In the data rows, 128 means zero.
Every row has a hidden score from 0 to 40. What is each row's score? 20 is about the middle. The score is a weighted sum of the row's numbers plus the product of two more (or one squared), each taken from its middle value.
tensor([ 72, 186,  95,  79, 150, 189, 181, 186,  65,  88,  95,  63, 126, 185, 103, 177, 161,  61, 182, 116, 122,  79, 138, 150]) 17
tensor([ 61, 187,  90,  86, 147, 185, 178, 173,  63,  84,  97,  57, 135, 183, 114, 183, 171,  58, 189, 112, 133,  83, 134, 164]) 18
tensor([155, 123, 116, 123, 129, 138, 120, 118, 143, 127, 139, 140, 120, 121, 136, 151, 139, 143, 131, 106, 170, 162, 122, 161]) 19
tensor([107, 167, 118, 102, 105, 156, 160, 163,  95, 108,  92,  86, 145, 175,  87, 122, 100,  97, 148, 155,  98,  71, 100, 141]) 36
tensor([165, 112, 126, 114, 129, 139, 112, 109, 152, 157, 140, 146, 128, 111, 147, 136, 140, 156, 111, 100, 156, 165, 129, 166]) 19
tensor([152, 125, 126, 131, 155, 140, 126,  98, 156, 133, 161, 147,  54, 103, 153, 175, 174, 160, 137,  92, 172, 158, 155, 185]) 17
tensor([196,  40, 189, 213,  99,  33,  54, 100, 206, 220, 219, 208, 127,  38, 170,  43,  62, 221,  43, 189, 127, 176, 122,  63]) 16
tensor([104, 136, 139, 115, 107, 110, 133, 127, 110, 108,  88, 120, 147, 143,  99, 105, 102, 118, 129, 148,  85, 108, 115,  87]) 19
tensor([ 96, 146, 133,  87, 123, 106, 169, 127, 103,  89,  85, 114, 118, 157, 114, 114, 104, 111, 138, 154,  87,  95, 143, 107]) 13
tensor([160, 104, 143, 166, 163, 144, 107,  86, 167, 163, 164, 165,  94,  83, 151, 138, 164, 174, 111, 109, 159, 169, 148, 162]) 29
tensor([140, 134, 130,  98, 155, 136, 137, 115, 132, 110, 152, 131,  94, 120, 144, 170, 158, 149, 155, 105, 173, 145, 134, 200]) 9
tensor([127, 153, 145, 112,  99, 126, 147, 136, 109, 112, 105, 117, 156, 151,  92, 117,  89, 114, 141, 135,  97, 106, 108, 124]) 23
tensor([ 74, 182, 101,  87, 137, 172, 171, 184,  73,  72,  94,  72, 147, 180, 117, 160, 148,  67, 180, 117, 137,  89, 134, 152]) 17
tensor([135, 148, 124, 109, 151, 123, 153, 132, 126, 110, 141, 124, 108, 122, 137, 170, 144, 137, 157,  92, 168, 140, 132, 190]) 11
tensor([ 65, 196,  82,  92, 142, 207, 186, 201,  56,  86,  88,  54, 142, 186, 107, 198, 184,  51, 197, 116, 138,  81, 131, 145]) 25
tensor([142, 110, 141, 149,  89, 109,  94, 135, 133, 155, 105, 127, 201, 139,  89, 101,  75, 119, 105, 137,  87, 123, 102,  79]) 22
tensor([136, 102, 129, 156,  93, 116,  92, 106, 141, 162, 108, 149, 177, 127, 137,  92, 118, 127,  94, 117, 118, 153, 122,  70]) 25
tensor([136, 141, 146, 105, 172, 147, 154, 115, 139, 112, 163, 134,  74, 114, 145, 195, 159, 152, 164,  83, 183, 145, 168, 212]) 11
tensor([115, 125, 127, 133,  96, 122, 130, 129, 116, 112,  86, 128, 132, 148, 103,  98,  99, 116, 119, 146,  90, 125, 112,  84]) 33
tensor([ 97, 153, 129,  92, 108, 133, 160, 148,  96,  78,  86,  99, 128, 167, 115, 123,  98, 100, 147, 144,  97,  74, 103, 121]) 31
tensor([145, 137, 132, 122, 149, 140, 144, 117, 141, 108, 154, 135,  80, 109, 158, 191, 164, 149, 154,  93, 181, 154, 153, 198]) 14
tensor([171,  96, 117, 166, 146, 144,  99,  99, 167, 164, 164, 163,  96,  92, 145, 132, 153, 163, 101, 112, 164, 181, 129, 160]) 26
tensor([ 51, 201,  76,  82, 158, 218, 191, 191,  52,  84,  96,  45, 148, 203, 104, 203, 205,  35, 200,  99, 135,  85, 136, 167]) 16
tensor([147, 123, 113, 129, 148, 146, 129, 121, 144, 117, 144, 135,  87, 113, 155, 158, 161, 152, 136,  97, 169, 159, 150, 190]) 11
tensor([139, 115, 133, 161,  96, 115,  93, 126, 133, 142, 103, 132, 187, 136, 101, 100,  94, 116, 106, 144,  79, 127, 104,  81]) 23
tensor([153, 125, 127, 137, 157, 144, 117, 105, 149, 118, 149, 147,  69, 109, 151, 168, 179, 156, 139,  79, 178, 152, 144, 201]) 16
tensor([144, 140, 138, 110, 167, 131, 134, 115, 143, 118, 152, 140,  91, 113, 146, 187, 167, 148, 147, 104, 168, 154, 143, 198]) 16
tensor([166,  99, 112, 151, 133, 139,  97, 106, 158, 161, 144, 157, 106,  94, 147, 116, 135, 152, 100, 106, 160, 170, 135, 143]) 24
tensor([182,  47, 191, 200, 109,  63,  58,  83, 199, 201, 220, 209, 122,  41, 155,  54,  87, 212,  61, 172, 138, 173, 127,  95]) 25
tensor([183,  65, 158, 193, 123,  96,  58,  94, 182, 183, 187, 178, 135,  68, 163,  84, 117, 173,  76, 145, 127, 176, 117,  97]) 23
tensor([157, 114, 119, 157, 129, 130, 108, 116, 151, 143, 144, 146, 113, 110, 142, 133, 141, 147, 115,  97, 150, 157, 138, 141]) 14
tensor([158, 118, 131, 133, 149, 154, 120, 113, 158, 134, 157, 148,  69, 111, 150, 155, 168, 153, 132, 106, 164, 155, 145, 190]) 21
tensor([ 75, 172, 112,  96, 126, 151, 180, 149,  84,  89,  84,  80, 116, 170, 125, 153, 138,  80, 168, 131, 109,  73, 125, 128]) 33
tensor([149, 121, 128, 130, 170, 134, 134,  99, 154, 124, 157, 142,  72, 106, 157, 180, 173, 153, 152,  87, 176, 153, 152, 197]) 20
tensor([179,  78, 141, 189, 150, 133,  78, 105, 181, 165, 190, 178, 106,  71, 139, 122, 139, 178,  82, 121, 133, 167, 121, 117]) 28
tensor([152, 112, 120, 160,  86, 120,  84,  99, 149, 162, 113, 143, 165, 120, 127,  97, 116, 133,  95, 116, 133, 160, 117,  89]) 24
tensor([ 98, 132, 119, 100, 124,  96, 148, 121, 106, 101,  87, 120, 119, 146, 115, 107, 108, 115, 132, 142, 101, 114, 129,  78]) 26
tensor([170, 111, 117, 155, 145, 137, 107, 116, 160, 153, 153, 152, 116, 102, 138, 128, 145, 147,  97, 123, 147, 162, 124, 157]) 23
tensor([ 68, 189, 108,  85, 137, 181, 179, 183,  70,  87,  89,  69, 131, 182, 120, 180, 152,  65, 183, 131, 120,  73, 133, 145]) 25
tensor([174, 101, 107, 153, 133, 137,  98, 112, 163, 167, 154, 153, 117,  98, 142, 128, 144, 151,  97, 100, 152, 176, 127, 157]) 20
tensor([ 58, 199, 103,  82, 170, 197, 180, 177,  63,  96,  84,  56, 120, 181, 114, 192, 176,  56, 194, 113, 140,  73, 147, 174]) 28
tensor([ 60, 180, 101,  96, 139, 186, 178, 180,  70,  80,  74,  60, 141, 181, 110, 171, 164,  64, 179, 103, 121,  79, 134, 149]) 25
tensor([104, 134, 135, 118, 117, 112, 144, 121, 110,  95,  94, 120, 131, 147, 121, 116,  86, 117, 126, 136, 109, 116, 127,  81]) 32
tensor([132, 140, 137, 118, 111, 116, 130, 133, 122, 118, 106, 120, 138, 142,  78, 121,  93, 117, 136, 131, 112, 114, 113, 120]) 17
tensor([122, 145, 131, 112, 123, 106, 141, 125, 116, 119, 103, 120, 137, 140, 112, 132, 109, 122, 138, 107, 110, 108, 119, 127]) 20
tensor([151, 106, 135, 154,  93, 106,  85, 113, 146, 166, 124, 143, 186, 125, 128,  96, 100, 127,  98, 134, 109, 153, 109,  81]) 24
tensor([160, 110, 122, 156, 127, 130,  88, 114, 153, 164, 134, 144, 160, 123, 124, 108, 114, 132, 100, 106, 107, 161, 111, 129]) 21
tensor([192,  42, 204, 195, 100,  41,  58,  86, 204, 211, 221, 203, 129,  40, 179,  48,  74, 210,  42, 182, 143, 176, 120,  70]) 26
tensor([192,  64, 183, 201, 109,  56,  48, 100, 193, 221, 207, 189, 140,  65, 145,  30,  83, 189,  47, 173, 125, 167, 110,  65]) 23
tensor([156, 110, 127, 160, 151, 151, 112,  85, 161, 136, 157, 162,  85,  88, 163, 169, 176, 167, 130,  97, 165, 166, 154, 169]) 25
tensor([188,  54, 176, 199,  97,  48,  57, 103, 199, 219, 202, 199, 135,  59, 159,  45,  74, 194,  41, 162, 139, 181, 105,  66]) 30
tensor([183,  63, 163, 187, 132,  94,  66, 101, 192, 196, 203, 192, 110,  54, 153,  82, 128, 197,  69, 151, 140, 177, 117, 126]) 18
tensor([162, 113, 106, 142, 149, 144, 115, 118, 159, 139, 140, 152,  91, 102, 138, 151, 159, 153, 117, 110, 162, 160, 142, 175]) 17
tensor([ 85, 165, 134, 100, 133, 130, 168, 150,  90,  77,  91,  91, 102, 166, 120, 134, 127, 100, 157, 128, 104,  77, 118, 125]) 28
tensor([159, 111, 117, 139, 135, 133, 101, 107, 155, 148, 137, 154, 109, 103, 144, 127, 149, 152, 106, 107, 158, 170, 137, 168]) 16
tensor([102, 167, 131,  96, 112, 134, 166, 161, 101, 101, 107,  92, 126, 156, 119, 153,  88, 108, 163, 137, 107,  89, 114, 151]) 25
tensor([162,  96, 109, 158, 104, 111,  74, 109, 163, 173, 137, 164, 173, 109, 150,  88, 109, 143,  77, 125, 142, 181, 134, 107]) 13
tensor([178,  60, 160, 204, 140, 105,  65,  82, 187, 188, 196, 191, 112,  57, 149,  87, 123, 183,  80, 146, 156, 180, 114, 113]) 38
tensor([ 81, 162, 130,  86, 132, 143, 172, 141,  92,  76,  87,  92, 115, 159, 119, 147, 125,  95, 163, 139, 109,  89, 128, 120]) 31
tensor([141, 109, 120, 168,  85, 106,  82, 124, 135, 160, 103, 136, 208, 134, 112,  86,  92, 117,  92, 136,  97, 139, 118,  62]) 17
tensor([ 77, 162, 105,  92, 122, 148, 174, 146,  83,  82,  86,  86, 123, 176, 109, 152, 135,  83, 166, 143, 109,  65, 137, 113]) 25
tensor([177,  76, 135, 192, 150, 121,  80,  92, 176, 181, 186, 175, 109,  66, 165, 119, 145, 176,  92, 126, 157, 187, 148, 146]) 18
tensor([100, 139, 118, 103, 107, 106, 150, 127, 105,  95,  90, 110, 128, 153, 118, 102, 107, 117, 138, 139,  89, 103, 129,  82]) 17
tensor([144, 129, 117, 117, 136, 137, 129, 116, 146, 123, 138, 139,  94, 113, 159, 140, 151, 151, 128,  96, 160, 150, 139, 156]) 18
tensor([120, 150, 144, 104, 127, 121, 154, 132, 114, 104, 112, 123, 136, 137, 117, 151, 111, 127, 159, 122, 126, 103, 131, 141]) 18
tensor([ 67, 198,  98,  93, 147, 202, 189, 182,  64,  88,  96,  60, 142, 188, 132, 182, 176,  67, 196, 112, 146,  75, 132, 159]) 29
tensor([159,  94, 127, 157, 163, 147, 111, 100, 164, 151, 149, 165,  86,  84, 166, 135, 170, 159, 115,  94, 166, 168, 148, 160]) 29
tensor([128, 106, 119, 142, 121, 104, 110, 103, 125, 135,  96, 133, 152, 136, 119,  89, 116, 123, 111, 119, 114, 141, 131,  53]) 25
tensor([103, 135, 131, 106, 108, 116, 146, 129, 107,  97,  85, 120, 131, 142, 109, 100,  99, 118, 135, 155,  98, 110, 124,  86]) 21
tensor([186,  53, 171, 193, 127,  88,  63,  92, 190, 194, 198, 185, 133,  61, 143,  73, 105, 187,  64, 162, 129, 166, 113, 102]) 24
tensor([162, 100, 121, 185,  80, 108,  63, 113, 162, 174, 132, 161, 188, 120, 121,  61,  96, 135,  73, 138, 110, 163, 119,  68]) 20
tensor([115, 135, 125, 116,  89, 114, 136, 126, 110, 106,  92, 119, 145, 148,  93, 103, 100, 114, 129, 140,  95, 126, 104,  97]) 15
tensor([ 78, 177, 112,  84, 141, 155, 178, 168,  84,  91,  97,  79, 132, 172, 110, 144, 133,  89, 172, 131, 119,  75, 119, 136]) 23
tensor([ 79, 170, 116,  96, 135, 150, 170, 160,  84,  87,  77,  83, 136, 169, 116, 146, 124,  87, 162, 135, 108,  88, 131, 118]) 29
tensor([103, 148, 134, 102,  96, 124, 152, 135, 105,  95,  82, 111, 151, 159, 104, 116,  88, 107, 138, 155,  84,  94,  95, 101]) 32
tensor([140, 137, 152, 102, 165, 150, 147, 104, 143, 116, 165, 138,  76, 115, 168, 198, 186, 151, 175,  80, 198, 148, 173, 209]) 9
tensor([184,  71, 159, 176, 146, 116,  85,  99, 182, 172, 175, 180, 118,  62, 148, 112, 148, 179,  88, 128, 162, 182, 125, 141]) 29
tensor([ 57, 191,  99,  97, 153, 201, 182, 188,  63,  83,  99,  61, 143, 186, 123, 192, 172,  55, 193, 127, 123,  80, 128, 165]) 26
tensor([188,  50, 191, 205, 101,  58,  56,  92, 201, 203, 218, 200, 132,  44, 140,  60,  92, 205,  49, 184, 133, 172, 114,  79]) 19
tensor([132, 142, 140, 120, 152, 115, 144, 125, 139, 111, 153, 134,  87, 113, 149, 168, 143, 141, 153, 105, 173, 143, 155, 183]) 9
tensor([109, 168, 131,  92, 104, 134, 153, 153, 104,  95,  97,  91, 141, 159,  97, 131, 105, 105, 149, 140,  91,  77,  94, 122]) 27
tensor([110, 129, 123, 109, 115, 107, 140, 134, 108, 101, 100, 118, 140, 144,  81, 114,  87, 116, 135, 145,  98, 113, 114,  77]) 23
tensor([132, 128, 130, 140, 100, 114, 113, 123, 127, 131, 108, 128, 175, 139,  92, 111,  93, 125, 130, 130, 114, 124, 108, 102]) 18
tensor([102, 136, 123,  93, 102, 123, 145, 124, 107,  96,  87, 114, 142, 156,  90,  95,  94, 107, 129, 151,  97,  97, 111, 107]) 21
tensor([138, 141, 121, 118, 163, 122, 143, 122, 139, 106, 146, 131,  90, 117, 152, 173, 161, 146, 150, 102, 152, 143, 152, 215]) 1
tensor([114, 122, 120, 132, 110, 105, 132, 117, 111, 113,  98, 127, 157, 143,  85,  93,  93, 117, 121, 153,  86, 116, 121,  81]) 11
tensor([ 74, 169, 124,  91, 135, 154, 174, 147,  81,  90,  89,  81, 135, 168, 122, 169, 145,  84, 174, 135, 128,  82, 140, 132]) 28
tensor([112, 133, 123, 115, 122, 120, 150, 129, 110,  99,  92, 117, 135, 147, 119,  95,  96, 118, 143, 135,  90, 103, 127,  85]) 22
tensor([177,  76, 128, 166, 136, 116,  81, 115, 176, 183, 178, 173, 131,  80, 147,  99, 133, 165,  82, 112, 154, 180, 127, 134]) 13
tensor([ 40, 212,  63,  89, 168, 255, 179, 213,  34,  72,  84,  36, 139, 214,  93, 223, 223,  12, 213,  89, 156,  80, 124, 185]) 29
tensor([149, 136, 113, 126, 142, 121, 132, 125, 138, 125, 135, 140, 104, 120, 132, 149, 138, 144, 139, 106, 168, 152, 136, 186]) 9
tensor([ 82, 161, 119,  90, 119, 129, 178, 149,  93,  81,  80,  95, 123, 165, 119, 132, 102,  98, 154, 145,  99,  85, 136, 115]) 23
tensor([148, 107, 129, 151,  85, 110,  76, 104, 147, 163, 125, 150, 187, 126, 124,  79, 105, 122,  86, 123, 106, 175, 128,  69]) 9
tensor([151, 117, 119, 131, 123, 121, 108, 108, 153, 146, 121, 151, 142, 120, 144, 133, 136, 143, 104, 105, 145, 158, 123, 140]) 23
tensor([107, 130, 119, 115, 112, 106, 146, 114, 106, 109,  94, 117, 143, 141, 115,  96, 112, 123, 127, 141,  99, 121, 125,  91]) 15
tensor([161, 116, 107, 140, 110, 121,  93, 128, 150, 171, 126, 144, 165, 120, 127, 125, 109, 130, 105, 106, 128, 171, 118, 133]) 22
tensor([158, 117, 126, 136, 155, 140, 128, 102, 157, 129, 154, 143,  75,  99, 164, 169, 179, 161, 137, 101, 164, 163, 154, 189]) 18
tensor([124, 117, 115, 131, 100,  91, 132, 129, 120, 130,  98, 136, 161, 133, 124, 105, 121, 119, 114, 124,  94, 136, 119,  81]) 18
tensor([143, 131, 120, 117, 145, 120, 138, 114, 133, 114, 135, 129, 116, 122, 137, 151, 133, 149, 132, 101, 145, 146, 129, 173]) 15
tensor([105, 168, 126,  82, 104, 143, 161, 146,  98,  99,  87,  92, 137, 166,  95, 129,  85, 100, 148, 150,  84,  82, 108, 135]) 26
tensor([178,  62, 175, 188, 131,  94,  63,  97, 191, 183, 198, 188, 112,  58, 150,  91, 135, 187,  77, 154, 130, 178, 123, 101]) 16
tensor([182,  78, 147, 186, 161, 125,  83, 101, 178, 171, 176, 178, 108,  65, 153, 123, 158, 180,  96, 117, 151, 171, 140, 146]) 20
tensor([ 98, 141, 135,  85, 121, 111, 160, 131, 101,  89,  86, 114, 130, 152, 106, 102, 116, 110, 135, 155,  97,  92, 128,  93]) 15
tensor([ 57, 200,  73,  87, 157, 209, 179, 188,  57,  74,  94,  47, 143, 201, 116, 190, 189,  41, 198, 108, 136,  76, 137, 151]) 22
tensor([157, 125, 136, 122, 164, 142, 131, 100, 151, 122, 150, 145,  85, 111, 156, 182, 165, 159, 146,  92, 163, 152, 150, 193]) 21
tensor([ 78, 156, 131,  90, 138, 130, 170, 146,  89,  82,  96,  91, 124, 167, 120, 131, 109, 103, 157, 138, 108,  65, 126, 126]) 26
tensor([157, 108, 119, 154,  99, 131,  84, 111, 156, 159, 134, 152, 167, 128,  99, 105, 113, 133,  98, 117, 127, 160, 118, 112]) 15
tensor([106, 141, 119, 101, 119, 112, 154, 127, 106,  99,  90, 121, 124, 146, 114, 123, 118, 117, 139, 138, 109, 115, 134, 103]) 16
tensor([ 97, 151, 135,  78, 130, 124, 172, 129,  94,  81,  81,  95, 128, 166, 106, 132, 115,  98, 154, 147,  99,  76, 129, 128]) 22
tensor([ 85, 162, 120,  91, 133, 135, 170, 145,  90,  86,  78,  94, 125, 165, 100, 141, 101,  99, 164, 135, 115,  77, 117, 118]) 33
tensor([185,  52, 177, 188, 119,  70,  64,  95, 195, 194, 203, 197, 122,  52, 156,  72, 110, 190,  69, 157, 137, 180, 117,  83]) 17
tensor([ 66, 185,  94,  83, 143, 178, 178, 173,  70,  79,  92,  67, 131, 183, 116, 180, 162,  69, 180, 116, 129,  78, 140, 155]) 17
tensor([152, 108, 111, 133, 165, 135, 125,  96, 159, 131, 157, 156,  88,  91, 164, 160, 181, 163, 128, 103, 164, 161, 163, 182]) 23
tensor([127, 117, 125, 134,  99, 111, 110, 125, 124, 143,  91, 132, 176, 140, 102,  98, 109, 113, 110, 135,  97, 125, 116,  72]) 20
tensor([181,  56, 163, 193, 123,  98,  65,  90, 189, 180, 194, 190, 137,  60, 144,  71, 119, 182,  64, 168, 126, 169, 119,  89]) 21
tensor([134, 137, 133, 110, 130, 116, 134, 119, 125, 115, 121, 127, 138, 132, 117, 148, 121, 123, 141, 111, 140, 131, 128, 157]) 13
tensor([ 82, 178, 117,  93, 138, 162, 179, 177,  76,  87, 101,  74, 135, 171, 116, 166, 144,  85, 174, 124, 110,  78, 143, 153]) 10
tensor([ 84, 158, 105,  85, 129, 122, 178, 138,  91,  85,  85,  97, 119, 163, 122, 133, 123,  98, 156, 141, 110,  78, 136, 120]) 24
tensor([117, 153, 140,  77, 153, 125, 165, 142, 107, 106, 135, 116, 108, 132, 127, 165, 130, 124, 167, 120, 151, 124, 139, 173]) 12
tensor([191,  47, 186, 194, 120,  43,  64,  96, 201, 215, 207, 202, 131,  41, 178,  56,  94, 208,  50, 189, 143, 171, 111,  70]) 28
tensor([ 72, 182, 109,  96, 156, 168, 175, 178,  74,  81, 106,  67, 127, 173, 119, 170, 151,  80, 184, 134, 130,  73, 119, 137]) 29
tensor([187,  62, 164, 202, 114,  99,  56, 100, 183, 195, 191, 178, 144,  75, 134,  43,  84, 180,  61, 151, 124, 161, 115,  66]) 34
tensor([144, 129, 128, 121, 144, 141, 131, 117, 140, 126, 146, 140,  99, 118, 164, 161, 151, 148, 140,  97, 155, 159, 142, 186]) 14
tensor([ 68, 192,  91,  93, 141, 201, 177, 190,  65,  87,  94,  65, 132, 191, 112, 174, 158,  64, 186, 135, 107,  98, 137, 145]) 17
tensor([177,  98, 125, 160, 112, 118,  73, 116, 170, 190, 162, 173, 162,  96, 129,  92, 126, 146,  75, 114, 144, 179, 127, 105]) 10
tensor([135, 135, 134, 126, 100, 109, 124, 129, 119, 125, 111, 121, 174, 141,  73, 116,  93, 118, 131, 128,  97, 120, 109, 112]) 7
tensor([154, 108, 120, 146, 141, 143, 114, 107, 159, 152, 147, 156,  94,  90, 158, 139, 176, 164, 120,  93, 169, 154, 159, 172]) 10
tensor([163,  90, 145, 159, 167, 134,  96,  81, 171, 163, 168, 167,  78,  76, 149, 146, 180, 177, 111, 106, 165, 166, 149, 162]) 22
tensor([151, 123, 124, 136, 123, 137, 107, 114, 144, 146, 121, 142, 137, 127, 127, 117, 117, 125, 113, 103, 127, 146, 132, 128]) 22
tensor([ 80, 167, 121,  73, 118, 145, 179, 156,  85,  85,  86,  79, 135, 172, 115, 140, 133,  89, 163, 142, 100,  81, 131, 133]) 15
tensor([136, 113, 141, 145,  90, 108, 102, 137, 130, 151,  98, 132, 188, 138,  94, 101,  82, 120, 106, 126,  90, 134, 113,  69]) 20
tensor([ 83, 152, 112,  80, 130, 112, 164, 142,  91,  87,  90, 105, 113, 166, 110, 129, 121, 104, 152, 136,  93,  85, 137, 110]) 11
tensor([104, 129, 120, 113, 104, 108, 145, 116, 108, 104,  87, 122, 129, 145, 118, 108, 110, 120, 133, 133,  95, 121, 139,  83]) 14
tensor([168,  88, 138, 176, 140, 139,  92,  98, 169, 163, 157, 169,  92,  76, 152, 133, 168, 171,  96, 113, 153, 174, 142, 151]) 24
tensor([192,  54, 181, 180, 131,  93,  59, 105, 191, 192, 213, 191, 123,  55, 125,  69, 104, 191,  66, 166, 145, 164, 101, 112]) 31
tensor([152, 118, 116, 127, 161, 138, 126, 112, 154, 132, 151, 151,  79, 101, 154, 170, 176, 159, 133,  92, 160, 155, 155, 183]) 17
tensor([ 74, 189, 100,  80, 134, 179, 183, 181,  72,  93, 105,  66, 137, 182, 115, 158, 142,  63, 179, 131, 117,  74, 125, 151]) 20
tensor([171,  94, 125, 158, 130, 130,  74, 105, 162, 170, 150, 165, 142, 106, 128, 103, 123, 140,  87, 125, 141, 168, 115, 106]) 27
tensor([178,  70, 159, 167, 137, 109,  81, 111, 186, 176, 191, 181, 114,  57, 154, 117, 143, 188,  81, 135, 150, 183, 120, 140]) 19
tensor([107, 117, 122, 140, 100, 105, 130, 138, 115, 112, 104, 131, 139, 142, 119, 108, 116, 119, 118, 118, 102, 130, 126,  66]) 10
tensor([128, 132, 109, 131,  93, 105, 122, 141, 124, 132,  94, 120, 172, 144,  87, 112,  84, 119, 124, 129,  82, 120, 113, 101]) 15
tensor([142, 110, 130, 145,  79, 115,  85, 130, 136, 160, 107, 135, 192, 137, 100,  90,  94, 116,  97, 128,  98, 130, 102,  80]) 17
tensor([159, 115, 118, 135, 131, 128, 112, 114, 151, 143, 153, 146, 112, 106, 151, 136, 150, 151, 116, 107, 159, 170, 135, 176]) 7
tensor([104, 134, 120, 122, 112, 109, 149, 129, 111,  89,  93, 122, 122, 144, 107, 113, 105, 123, 137, 143, 104, 105, 131,  86]) 15
tensor([199,  42, 194, 206,  70,  22,  48,  83, 207, 234, 220, 211, 138,  47, 175,   9,  42, 215,  22, 188, 132, 168, 105,  25]) 26
tensor([121, 133, 144, 125, 105, 120, 137, 131, 116, 117, 105, 121, 162, 142, 104, 110,  95, 121, 126, 133,  98, 113, 106, 100]) 27
tensor([ 98, 131, 108, 106, 110, 110, 146, 121, 108, 101,  85, 120, 124, 147, 128, 111, 112, 116, 129, 137, 112, 111, 136,  85]) 22
tensor([157, 124, 120, 137, 133, 127, 117, 116, 149, 148, 146, 142, 113, 117, 142, 140, 141, 145, 121, 119, 146, 160, 124, 154]) 19
tensor([119, 144, 137, 106, 156, 115, 165, 133, 117,  93, 135, 122,  98, 122, 156, 186, 156, 135, 174,  96, 178, 130, 158, 201]) 5
tensor([113, 129, 112, 110, 118, 102, 140, 122, 114, 102,  91, 119, 133, 143, 103, 118, 104, 122, 132, 132,  90, 108, 127,  98]) 28
tensor([151, 131, 123, 120, 139, 137, 125, 131, 141, 122, 144, 137, 117, 117, 133, 153, 128, 140, 121,  94, 135, 146, 122, 164]) 20
tensor([142, 129, 132, 137, 156, 141, 135, 102, 149, 117, 149, 137,  79, 112, 166, 172, 187, 156, 148,  81, 174, 135, 161, 196]) 11
tensor([ 48, 203,  74,  75, 162, 234, 183, 202,  51,  77,  98,  46, 133, 194, 106, 212, 211,  33, 208, 111, 147,  82, 143, 183]) 15
tensor([131, 141, 128, 146, 131, 114, 132, 140, 127, 119, 117, 126, 127, 137, 115, 151, 109, 134, 142, 115, 120, 117, 121, 137]) 19
tensor([105, 171, 130,  89, 148, 130, 188, 152,  95,  87, 155,  98,  82, 128, 145, 188, 157, 125, 185, 105, 195, 116, 151, 189]) 4
tensor([181,  76, 155, 188, 162, 108,  83,  95, 180, 183, 190, 184, 110,  60, 150, 113, 146, 182,  95, 143, 157, 183, 138, 138]) 20
tensor([103, 132, 122, 118, 124, 103, 153, 128, 107,  91,  81, 125, 125, 146, 124,  95, 102, 120, 134, 146, 113, 119, 123,  84]) 30
tensor([ 84, 155, 125,  97, 111, 125, 163, 134,  97,  83,  84,  93, 123, 161, 124, 129, 107,  99, 150, 148,  90,  91, 125, 112]) 26
tensor([ 89, 148, 148,  84, 111, 126, 162, 133,  96,  85,  83, 103, 113, 157, 110, 137, 110, 108, 146, 145,  97,  90, 140, 111]) 20
tensor([158, 117, 121, 136, 114, 134,  99, 119, 148, 143, 123, 148, 142, 123, 128, 118, 124, 142, 111,  97, 146, 154, 131, 133]) 18
tensor([144, 120, 136, 143, 104, 118, 106, 124, 131, 146, 112, 137, 173, 135,  87, 119,  98, 124, 114, 123, 114, 138, 118, 113]) 18
tensor([193,  56, 182, 200,  86,  56,  56,  90, 193, 203, 201, 194, 144,  61, 166,  37,  78, 192,  45, 179, 141, 179, 103,  46]) 32
tensor([149, 115, 124, 158,  92, 101,  80, 115, 142, 150, 114, 139, 193, 132,  90,  99, 104, 120,  96, 126, 106, 139, 102,  90]) 12
tensor([190,  58, 181, 195,  90,  77,  61,  98, 196, 211, 195, 191, 140,  66, 159,  46,  87, 187,  53, 169, 126, 172, 108,  69]) 34
tensor([104, 131, 130, 138,  96, 118, 141, 132, 111, 104,  83, 114, 148, 148, 102,  99,  93, 109, 126, 163,  89,  96, 114,  77]) 33
tensor([168,  98, 123, 174, 106, 114,  71, 110, 165, 183, 156, 161, 146, 100, 152,  96, 111, 155,  83, 111, 146, 184, 130,  95]) 18
tensor([ 63, 186,  87,  81, 152, 201, 189, 191,  61,  81,  91,  54, 133, 192, 109, 190, 179,  50, 197, 114, 131,  75, 138, 158]) 19
tensor([155, 118, 111, 141, 148, 146, 120, 108, 151, 131, 149, 147,  87, 103, 155, 157, 166, 154, 122,  97, 151, 152, 123, 179]) 26
tensor([ 69, 185,  91,  93, 137, 190, 178, 180,  67,  92,  96,  57, 133, 191, 115, 179, 156,  61, 183, 124, 105,  81, 123, 159]) 23
